In the rows, 128 means zero.
Rotation paths and how fast each direction turns (deg/step)
Each turn is a multiple of 5 degrees from 10 to 175, or 0.
Each row of a path follows its step; steps can be skipped.

step 4: [130 120 126 123 124 126 135 135 136 138 126 116 138 133 131 125 133 125
 129 124 129 124 134 134 139 136 126 128 130 123 131 121 120 129 125 130
 128 136 119 138 134 126 121 124 121 126 123]
step 12: [129 138 142 128 132 136 138 128 119 122 123 129 130 129 141 135 129 130
 126 130 121 130 125 126 134 136 126 136 135 132 132 133 120 130 123 128
 128 117 124 127 133 130 133 131 124 124 137]
step 18: [133 137 133 134 126 128 134 139 125 134 130 129 127 125 134 136 121 124
 133 132 133 133 121 135 129 137 133 130 123 127 129 130 133 126 119 137
 134 119 129 125 132 134 129 143 127 132 137]
step 21: [141 130 125 136 127 128 128 126 130 131 124 132 130 130 130 128 125 124
 139 131 135 126 125 130 130 126 134 130 135 134 142 126 129 120 131 134
 136 132 119 141 128 128 127 132 117 135 118]
step 23: [130 128 128 143 127 132 134 138 119 127 128 131 133 127 128 128 139 133
 134 127 124 121 127 132 121 131 130 131 130 134 117 130 120 130 125 132
 132 122 130 132 143 135 131 134 129 122 135]
step 24: [135 132 144 128 122 132 126 131 122 128 135 129 130 134 134 121 129 129
 130 142 126 127 131 134 122 129 133 114 130 133 131 130 133 124 122 129
 135 128 130 131 127 133 122 143 128 124 129]
step 25: [121 125 132 125 125 127 132 132 128 140 135 129 136 115 132 128 131 131
 131 134 133 132 119 118 119 127 126 126 125 122 127 131 125 120 130 130
 129 132 134 130 115 129 121 135 120 121 134]
step 27: [127 132 135 129 131 126 129 120 126 128 133 137 123 124 138 120 135 128
 134 124 137 125 138 127 121 137 126 127 133 125 138 123 136 121 130 134
 128 132 127 136 135 128 132 129 124 129 113]
step 31: [128 121 132 134 132 127 139 122 139 131 127 125 131 124 137 132 131 125
 125 135 129 121 116 131 123 123 124 118 130 135 132 130 123 121 131 124
 133 129 129 138 120 123 114 126 124 129 131]
step 40: [124 133 129 134 125 127 129 138 123 122 128 110 129 140 129 130 135 131
 133 125 128 128 122 127 127 128 136 119 134 130 138 133 125 122 134 135
 123 126 127 120 134 129 129 129 128 116 129]
Directions:
[127 130 131 129 128 128 128 127 127 128 128 127 127 127 128 131 129 126
 126 131 128 130 125 128 129 128 130 129 128 125 130 129 126 126 130 128
 131 129 130 127 127 126 128 126 129 128 127]	115
[129 128 128 129 127 130 130 128 128 128 127 129 131 131 127 130 127 127
 126 127 126 126 126 127 129 127 129 128 129 131 129 130 126 128 128 128
 126 127 125 129 130 128 126 126 128 126 124]	40
[128 128 128 128 126 128 128 129 126 126 126 128 127 127 130 131 128 131
 127 131 131 130 128 128 128 128 128 128 128 131 128 127 127 129 127 128
 127 129 127 125 131 128 129 131 132 125 129]	65
[129 128 127 128 129 125 126 127 128 125 131 128 129 130 128 128 127 127
 126 125 129 129 128 130 128 131 130 127 127 128 129 126 127 126 131 127
 129 128 129 131 130 129 126 130 128 125 129]	110
[128 127 126 129 130 129 126 129 131 130 131 127 127 125 129 129 129 128
 128 127 128 128 127 128 125 126 126 126 129 129 128 130 124 128 130 128
 125 129 130 127 127 129 127 127 130 126 128]	125
[130 126 129 127 126 129 126 130 131 128 126 130 127 126 126 129 127 124
 129 129 128 127 128 128 127 127 130 126 127 130 130 126 129 125 126 126
 129 127 129 128 126 126 130 130 126 125 128]	100
[128 128 128 126 129 129 127 129 129 129 128 127 129 125 127 128 128 130
 127 125 126 128 128 131 131 126 129 129 129 127 131 127 127 129 129 127
 129 124 125 125 128 130 129 130 127 128 129]	10
[128 129 128 129 130 129 130 128 128 126 128 127 130 128 131 128 124 127
 126 127 130 129 128 128 127 125 129 124 127 126 128 126 126 128 126 131
 127 129 127 129 126 126 130 131 127 130 127]	110
